Here are some points, one per row:
[ 1.1 -0.5 -1.2  1.2  0.5 -0.2 -1.2 -1.3]
[ 0.3  0.9  0.5  1.  -0.2 -0.3  0.   1.5]
[-2.3 -2.1  1.3  0.   1.5 -1.1  1.   0.6]
[ 0.5  1.3  1.3 -1.3 -0.2  0.9  0.7  1.7]
[ 0.2 -0.6 -0.2  0.8  0.8 -1.8 -0.7 -0.8]
[ 0.4  0.8 -0.2  0.8 -1.   0.  -0.5  0.3]
[ 0.9 -0.5 -1.2  1.8  0.  -0.1 -2.2 -1. ]
[ 0.1  0.  -1.2 -1.1 -1.3  0.8 -0.5 -1. ]
[-0.1  0.1 -0.2 -1.8 -1.3  0.8 -0.5 -0.6]
[ 0.3  0.2 -1.2 -0.6 -0.5  1.1 -0.7 -1.1]
[ 0.5  0.1  0.8  1.1 -0.2 -0.2 -1.2 -0.6]
[ 0.4  0.7  0.  -0.8  1.   0.4  0.5  1.5]
[ 0.2 -0.2  0.8 -0.2 -1.   1.3  1.7  0. ]
[-1.6 -1.6 -0.5  1.4  1.  -1.2  1.7  0.2]
[ 1.1  1.   1.7  0.5  0.5 -0.2  0.5  1.7]
[-1.  -0.8  0.   2.1  0.8 -1.9  0.   0.3]
[ 0.1 -0.6  0.  -1.5  0.8 -1.3  0.2 -0.2]
[-0.1  0.8  0.5 -0.9  1.3 -0.3  0.   1.7]
[-0.3  0.   0.  -1.  -1.3  1.   0.7 -0.3]
[ 0.1  0.9 -1.2  0.4 -1.3  1.  -0.7 -1. ]
[-2.4 -2.1  0.8 -0.6  0.5 -0.8  3.2  1.4]
[-0.8 -1.  -0.2  1.   0.8 -1.7  0.5 -0.2]
[ 1.2 -0.2 -0.7  0.8 -0.2  0.  -1.2 -1.1]
[ 0.1  0.8  1.   0.6 -0.7 -0.2  0.   1.1]
[ 0.2 -0.1 -0.2 -1.2  1.5 -1.4  0.  -1. ]
[ 0.1  1.1 -0.7 -0.5 -0.5  0.8 -0.7 -1.1]
[ 0.   1.5  1.3 -1.1  0.   0.5  0.2  1.6]
[ 0.6  0.1 -0.2  0.6 -1.3 -0.2 -0.7 -0.7]
[ 0.6 -0.3 -1.   1.7 -0.2 -0.3 -1.  -0.8]
[-1.7 -0.9 -0.2  1.4  1.3 -1.6  1.   0.4]
[-2.4 -2.5  0.3 -0.3  1.8 -0.9  0.5  1.1]
[ 0.9  0.8 -1.5  0.2 -2.   1.  -1.  -1. ]
[ 0.6 -0.2 -1.2  1.6 -0.2 -0.3 -1.2 -0.9]
[-2.4 -2.2  0.8  0.3  1.8 -1.   0.2  1. ]
[ 0.9  1.2  1.5 -0.9  0.3  0.8  0.5  0.8]
[ 0.1  1.3  2.  -1.3  0.3  0.9  0.7  1.4]
[-0.5 -0.5  0.5 -0.7  0.3 -1.   0.   0.1]
[ 0.8  0.4 -1.   0.3 -1.5  0.9 -0.2 -0.9]
[ 0.6  0.5  1.5 -0.4 -1.3  1.4  0.7  0.3]
[ 1.1  0.5  1.5 -0.3 -0.5  1.5  0.7  1. ]
[ 1.2  1.   1.5  0.  -0.2  1.7  0.2  1.3]
[ 1.   0.9 -1.5 -0.1 -1.8  1.  -0.5 -1.1]
[-0.3 -0.2 -0.7 -1.1  1.3 -1.4 -0.2 -0.6]
[ 0.4  1.  -0.2 -0.6 -0.7  1.   1.2 -0.8]
[-0.6  0.2  0.3 -1.1  1.  -0.5  0.7  0.7]
[ 0.7  1.1  1.  -0.8  0.5  0.8  0.2  0. ]
[-2.1 -2.   0.5  0.7  1.3 -1.3  1.2  0.1]
[-0.2  0.  -1.2 -1.3 -1.   0.9 -0.2 -1.3]
[ 0.7 -0.5 -1.2  1.1  0.3 -0.2 -2.  -1.2]
[ 0.9  0.7 -1.7  0.2 -1.   1.  -1.7 -1.1]
These points spread out most along one direction. Where along it does each point below lie, from 0 to 99? 50 is the average, and the first point above lies past it.
[-2.3 -2.1  1.3  0.   1.5 -1.1  1.   0.6] >> 17
[ 0.1  0.  -1.2 -1.1 -1.3  0.8 -0.5 -1. ] >> 65
[-1.  -0.8  0.   2.1  0.8 -1.9  0.   0.3] >> 33
[ 0.1 -0.6  0.  -1.5  0.8 -1.3  0.2 -0.2] >> 41
[ 0.9  0.7 -1.7  0.2 -1.   1.  -1.7 -1.1] >> 75
[ 0.2 -0.6 -0.2  0.8  0.8 -1.8 -0.7 -0.8] >> 44
[ 0.5  1.3  1.3 -1.3 -0.2  0.9  0.7  1.7] >> 51
[ 0.6  0.1 -0.2  0.6 -1.3 -0.2 -0.7 -0.7] >> 62
[ 1.2  1.   1.5  0.  -0.2  1.7  0.2  1.3] >> 57
[ 0.5  0.1  0.8  1.1 -0.2 -0.2 -1.2 -0.6] >> 56
[-2.4 -2.5  0.3 -0.3  1.8 -0.9  0.5  1.1] >> 17
[ 0.3  0.9  0.5  1.  -0.2 -0.3  0.   1.5] >> 49
[ 0.1  1.3  2.  -1.3  0.3  0.9  0.7  1.4] >> 46
[ 0.6 -0.3 -1.   1.7 -0.2 -0.3 -1.  -0.8] >> 58
[-2.4 -2.2  0.8  0.3  1.8 -1.   0.2  1. ] >> 17
[ 0.9 -0.5 -1.2  1.8  0.  -0.1 -2.2 -1. ] >> 63
[-1.7 -0.9 -0.2  1.4  1.3 -1.6  1.   0.4] >> 26
[ 0.7 -0.5 -1.2  1.1  0.3 -0.2 -2.  -1.2] >> 61
[ 1.1  0.5  1.5 -0.3 -0.5  1.5  0.7  1. ] >> 55
[ 0.3  0.2 -1.2 -0.6 -0.5  1.1 -0.7 -1.1] >> 65
[ 0.1  1.1 -0.7 -0.5 -0.5  0.8 -0.7 -1.1] >> 65
